In the rows, 128 means zero.
One turn moves each row of this set onto another row. After a few examples, where does it send each row asked below?
farib: [141 151 137 126 106  94 141  71 133 144  99 124 100  89 121 141 111 166
 167 138  95]
pere: [144 154 156 152 119 160  91 147 160 131  99 119 133 126 131 111 144 146
 142 166 101]
renon: [140 193 114 150  97 130 145  84 137 124 104 111 107  97 139 121 125 156
 151 106 108]
lum: [142 120 163  99 111 158 115 153 117 164 105 156 126 123 125 121 144 134
 124 131  88]
zamam: [126 159 153 144 123 151 105 143 120 144  96 151 133 143 169 119 164 119
 137 134  92]
gipav: [105 139 102 104 102 117 131 113 144 129 100 129  76 120 142 126 134 117
  94 143 115]
tegar: [110 163 127 117 120  90 147 138 161 136 140 139 115 122 136 118 125  96
 113 123 120]
vuzi: [125 129 160  91 117  78 157 107 122 113 122 125 113  91 118 130 154 124
 125 125 112]
bipug: [155 130 148 130 134 151  89 120 168 145 125 149 108 120 133 113 146 131
 128 156  68]
nevus: [118 151 150 118  93  94 147 103 134 153 141 134 107 102 127 125 136 159
 184 102 124]
tutoz: [140 117 149 148 126 144 113 126 138 112 102 150 118 138 153 164 157 141
 126 154  68]
lak: [127 129 162 143 136 166 124 126 163 155 151 135 127 127 170 113 137 138
 141 122  97]
Lus: [106 165 168 122 101  91 137 116 122 121 127 106 122 116 121 118 140 115
 102  98 126]
Nimis: [145 119 165 140 107 177 136 152 146 118 122 135 119 152 131 130 144 154
 142 134  94]
Piba: [142 199  97 137  93 126 151 119 143 135  92 136 113 117 142 156 135 136
 131 124 101]
sot: [112 146 116 135 107  95 120 100 122  93  83 110  89 106 133 118 127 131
 107 131 110]
naza: [142 124 156 144 133 141 110 133 140 119 105 145 118 135 149 162 158 138
 128 158  62]
ziso: [110 169 131 107  96 115 138 108 175 146 133 116 111  94 128 149 165 144
 147 163 131]
mezi: [142 159 156 154 115 162  94 139 157 134  99 119 143 120 126 116 138 150
 145 169 105]
nodar: [127 135 156  86 127  98 173 115 156 146 117 115 121 100 143 127 138 122
 131 156 132]
bivab: [109 164 145 110 106  91 123  79 144 128 130 124 103  88 134 115 179 131
 156 138 121]
labad: [151 128 146 121 130 154  91 114 168 145 126 151 113 112 129 109 151 129
 122 154  73]
litan: [130 153 166 135  90  82 140  86 135 152 131 127 112 119 132 152 139 162
 169  99 112]
pilef: [160 138 100 109 102 109 152 139 135 131  80 131 106 118 158 127 132 139
 115 109 127]
Vof: [150 166 152 134  94  95 131  66 124 151  81 114 107 109 133 140 124 164
 154 125 101]
piva: [149 184 127 141  77 129 129  85 128 135  97 109 104 112 126 125 129 159
 128  89 108]
mut: [135 134 180 100 103  75 134  95 137 120 118 109 119 101 111 123 158 133
 121 127 125]
Vita: [122 119 171 138 134 148 114 139 138 161 116 118 139 103 147 155 120 159
 134 156  89]
Bufu: [117 159 167 122  87  97 126  68 154 128 138 115 102 115 125 124 174 145
 153 125 123]
bakog: [141 137 116 133  97 109 150 122 116 111  97 111 104  99 139 139 112 165
 123  86 116]
ditaf: [154 132 127 134  94  98 131 101 128 115 102 111  98 115 134 130 116 154
 102  81 108]
num: [129 123 169 135 134 153 111 150 137 159 113 117 133 104 143 156 126 158
 127 156  83]
somin: [138 148 127 131  92  91 149 129 172 146 124 137 115 125 138 142 131 161
 182 131 137]
tori: [102 166 141 124 104 101 151 122 120  99 124 124 112 122 123 103 139 108
 119 101 123]
guz: [134 150 124 126  96 117 167  91 144 141  81 131  94 131 145 157 115 157
 162 161 107]
lav: [111 148 142 138 108  96 122  84 126 110  99 101  94 122 146 116 129 121
  90 113 112]
tokef: [151 121 159 142 101 176 137 147 149 114 118 138 128 149 128 130 142 160
 144 131 101]
nup: [143 119 164 103 111 161 112 157 122 165 111 150 116 126 125 126 146 143
 129 132  83]
Fosi: [131 135 165 143 138 172 128 133 156 155 142 130 123 132 170 114 137 139
 141 124  91]
gano: [133 158 160 139 127 155 106 148 126 147  98 143 130 141 168 113 169 125
 144 137  92]

lum moves to labad
farib moves to renon
gano moves to nup
And these:
Bufu moves to litan
pilef moves to gipav

